In the data rows, the value 128 means zero.
Here are some points:
[116 156 115  99 154 121 120 132  71 114  81  99 130 155  92 169 147 146
 123 159 134  65 125 124]
[ 92 157 132 142 147 163 124 132 106 125 152 146 159 116 148 174 127  98
 132 113 107 112  63 140]
[117 132 131 142 104 118 148 142 138 136 134 122 127 177 153 155 160 168
 109 179 161  87 151 147]
[149 143 154 106 144 134 146 148 133  97  73 127 114 167 108 107 134 101
 154 135 120 137 125  89]
[ 61  41  99 167 101 125  78 134 149 116 159 135 145 163 123 178 155 105
 114  87 151 125 144 127]
[140  83 145 132  90 159 143 148 124 163  93 108 129 122 140 138 116 128
 146 155 104 127 150 135]
[157 188  87 118 138 174 189 192 131 181  99 178 185  93 138 110 106 127
 122 165  69 110  50  99]
[150 179 143 113 154 166 161 141 134 117  59 160 170 152 144  99 122  96
 174 134  74  58  88 120]
[ 88  81 104 163 144 131  46 114  76 111 118 132  81 117 143 166 138 150
  98 156 156 172 179 118]
[173 160 134 114 104 117 173 150  97 136 128 146 151 125 190 134 139 120
  81 103 139 121 156 159]
[151 178 138 142 149 168 167 146 159 148 133 114 144 160 127 104 140 123
 108 107 112  82  45 114]
[148  99 159 148 160 132 115 104 209 171 129  88  98 121 155 116 151 164
 138 142 151 133 173 146]
[ 99 155 170 141 121 141  78 145 152 137 118 177 139 122 148 203  92 137
 166 182 169 132 129  84]
[103 134 162 131 166 127 121 167 146 157 138 104 109 137 118  87  94 113
 145  93 104 118 155 160]
[136  94 124  88 144 144 117  92 116 143 108 102 139 118 117  92 143  75
 120  99 142 151 116 155]
[ 48  94 108 116 174  99  36 145  84 121  94 169  98  71 129 159 131 148
 103 168 153 113 136 105]
[168 138 175 148  89 114 142  90 118  97 158  89 163 164 131 108 138  77
 120  91 115 131 115 132]
[180  96 169 198 113 150 107  78 105 112  81 109 196 190 106 165 146 117
 100  86 174  86 130 144]
[149 150 155 126 136 125 125 147 109 172 114 129 156 137 140  82 116 162
 132 176 109  54 124 109]
[117 162 136 104 100 122 127 153 102 151 129 107 126 127 140 127 124 104
 139 101 101 123 139 102]
[ 72 126 106 159 102 115 102 152 132  77 123 150 102 137 114 205  93 140
  82 205 146 169 123  83]
[131 121 100 108 147 105 123 121 164 125 136 115 101 124 155 150 115 144
 110  93 106 193 139 151]
[166 197 158 147 107 119 168 134  81  95 129 148 171 120 141 117 111  67
 149 163 141  82  96  60]
[136 146 141 149 106 109 128 102 167 159 101 166 186 151 156 135 131 133
 169 132 126 116 142 129]
[117 170 137 123 123 128  92 159 130 133 146 198 141 138 118  41 144 109
 148  97  65  72  48 119]
[145  69 111 150  93 112 123 102 124 111 122 104 152 214 100 146 177 123
  61 100 132 106 109 160]
[ 93  67  69 116 129 113  80 166  82 116 120 135 125 103 138 179 109 127
  78 133 148 138 183 137]
[188 217 137 125 156 139 251 146 129 167 131 153 160 160 151  63 118  96
 130  99  92 130 162 108]
[ 83  76 155 115 158  91  84 174 130 150 118 147 123 128 136 133  95 148
  96 142 138 109 150 100]
[112 185 112 130 156 104 111 130 134 115 152 144 163 121 160 139 100 144
 146 120 120 122  73 105]
[111  38  69 144 135 126 132  55 113  65 155  93  99 186  61 180 156 116
  70 119 167 229 138 124]
[ 94  73 119 128 146 106 103 113 104 176 159 130 136 145 118 128 119 131
  91 125 106 123 150 152]
[142 112 101 167 164 174  93 126 123 178 143  63  75 144  95 132 166 166
  66 167 144 140 190 175]
[124  77 161 135 161 125 142 136  80 111 117 101 122 166  92 132 128 104
 102 124 139 151 140 130]
[158  85 147 138  94 110  60 109 136 116 139 104 124 152 145 170 160 151
 109 106 152 103 110 189]
[ 93  96  91 106 176  81  99 152 121 156 160  79 110 171  72 124 153 121
 141 149  73 130 201 147]
24 more points follow, each with its number after it:
[141 137  89  87 125 135 175 120 136 149 151 121 139 141 112 102 143 131
 152 148 125 112 130 180] 0
[ 90 128 105 108 163  92  98 171 173 180 141 104  84  64 157 104 112 127
 173 134  88 159 236 171] 1
[199 124 138 138  96 110 178  84 127 189 136 115 158 121 140 131 132 194
 114 115 141 140 156 155] 2
[ 92 131 137 170 201 131 151 207 129  68 107 139 127 113 113 122 100 138
 146 157  84  93 103 111] 3
[117 154 114  83 135 127 130 138  84 117 122 120 147 148 104  99 122 120
 129  95 105 112 137 112] 4
[ 99 131 128 138 115 177 136 128 152  98 123 169 121 126 135 124  85 107
  86 172  89 124  94 107] 5
[156 153 182 119 112 127 170 109 155 134 129 109 128 113 151 107 136 130
 181 162 161 123 150 158] 6
[198 111 177 146 116 136 106  95 141 119 138 178 185 175 142 138 142  72
 110 119 114 118 145 159] 7
[117 135 127 114 158 147 134 178 151 146 163 107 128  97 136 128 101 108
  97 111 102 151 138 131] 8
[151 139 157 110 126 152 133 136  96  96 112 137 173 154  99 127 118 180
  82 138  85 127 119 116] 9
[255 201 183 184 105 171 170  93 150  99 139 116 174 165 120  63 129  96
 100  95 131  58  91 151] 10
[ 96 104 162 109 127 111 193 138 164 173 132 159  85  89 163  75 134 125
 174 120 157 142 159 118] 11
[ 98 161 133 105 144 100 120 150 122 167 186  92 138 175  92  70 142 112
  86  92 115 140 176 214] 12
[100 151  81 101 163 159 159 161 111 112 118 161 182 146 114 106  83 104
  90 135 135 127  85 107] 13
[131 112 130 118  98 110 120  79 166 136 147 116 137 113 182 116 123 118
 113 131 105  98 141  96] 14
[132 106 133 143  97 119 123 115 114 120 103 145 113 144 156 139 127 141
  89 144 123 136  64  93] 15
[131 172 146 145 147 168 150 166 231 132 121 157 168  86 164  95  96  99
 122 174 100 106 105 112] 16
[197 184 158 122  93 132 179  52 105 134 142 121 164 223 102 113 161 131
 115  76 122 100 142 154] 17
[105  63 125 152 145 180  60 176  96  70  97 146 141 128  97 150 117 140
 125 156 115 148  91  84] 18
[148 147 151 123 178 120  72 171  90  95  89 126 160 137 104 126 109 177
 163 164 148  67 147 128] 19
[126 101 163 168 137  92  96 137 121 143 140 124 132 127 119 147 100 120
 156 133 153 175 111 155] 20
[110 161 146 128 134 105 167 113 160 116 137 117 146 121  96 123 139  74
  81  78 174 133 119 128] 21
[103  86 135 102 119 106  98 130 123 126 111 147 107  70 156 138  98 185
 132 171 143 151 157 107] 22
[193 150 140 132 112 144 124  97 162 120 142 146 180 138 166  83 147 138
 150 140 166 149 134 140] 23
Which three of these numbered points are nearest to each point below, looking only along the 3 directions in which the first points spread most? Their numbers follow each, nearest first.
[ 74 178 104  67 181 114 137 187  82 157 121 137  78 118 101 112 107 143
 174 113 104 135 145 170] > 11 8 1
[154 116 170 150 121 138 141 106 129  69 144  84 126 152  81 114 131 125
 128 147 140  94 146 140] > 21 7 2
[245 115 137 123  72 156 121 107 186 132 169  81 210 195 105 109 174 157
  93  79  97 125 106 155] > 17 7 2
[ 91 152  70  86 177 155 157 110 106 123 107 145 113 102 106 121 118  95
 147 102 138 101 111 122] > 4 19 14
[ 62  91  43 110 149 111  74  83 164 158 107 126 103  69 118 152  96 144
 170 155 121 185 131 144] > 22 20 18
[137 131 158 128 111 177 188  90 214 123 136 146 119 103 125 112 157 113
 151 125 108 124 126 105] > 6 23 4
[  0 116 131  84 196 146  82 177 138 153  71 130  49  77  89 185  95 142
 184 170 138 154 154  85] > 22 1 19
[150 173 136 136  56 121 155 150 148 117  95  97 149 171 185  89  97  98
  99 123 118 113 127 131] > 23 6 9
[ 99 110 151 154 114 131 203 148 182 202 117  88  92 123 103 132 139 120
 154  90 142 128 113 166] > 0 2 6
[129 129 136 132 167 163 133 109 141 132 135 103 125 132 109 124 122 186
 102 153 133 126  75 117] > 14 4 9
[170 149  84 127 116 168 158 176 109 104 109 120 128 110 121 106 152 130
 127 161 126  79 111  99] > 13 4 9
[135 105 100 146 129 135 127  96  85 112 107 138 126 162 116 109 135 134
 132 105 143 163  92 129] > 21 20 14
[121 160 115 107 108 140 121 168  95 145  94 122 122 118 151 126 185 121
 126 138 115 167 167 155] > 8 14 4
[231 105 157 131  90 116 122  53 115 111 121 117 168 156 112 158 164 127
  98  81 172  71 103  90] > 7 21 17
[ 91 133 107 146 108 122 116 166 131  85 121 131 146 152 135 124 160 102
 164 121 100 112 115  88] > 5 9 15
[ 68 161 157  97 131 124 148 167  84 120 146  97 125 108 146 131  84 144
 153 140  92  84 112 129] > 3 19 13
[ 84 144 121 113 130 157 136 152 137  85 135 158 105 140 100 128 118 128
 160 119 109  80  91 130] > 5 13 19
[ 31 110 131 128 183 127 121 167 135 211 166 125  94  62 155 118 108 148
 178 225 112 139 190 161] > 1 22 11
[201 131 136 124 118 129 135 107 116  72 145  80 122 132 125 136 171  79
 131  92 142 108  90  73] > 7 21 23
[118 125 155 126 145 136 101 131 114 111 108 127  95  88 130 141  95 163
 151 222 146 190 132 127] > 22 19 18
[121 122 120 105 163 143 142 144 165 164 153 100  97 131 128 153 151 158
 191 149  84 130 148 147] > 8 11 0
[ 98 136  93  74 148 142 139 138 186 132 150 143  97 108 139 120 131  54
 156 159 122 115 169 129] > 8 11 4
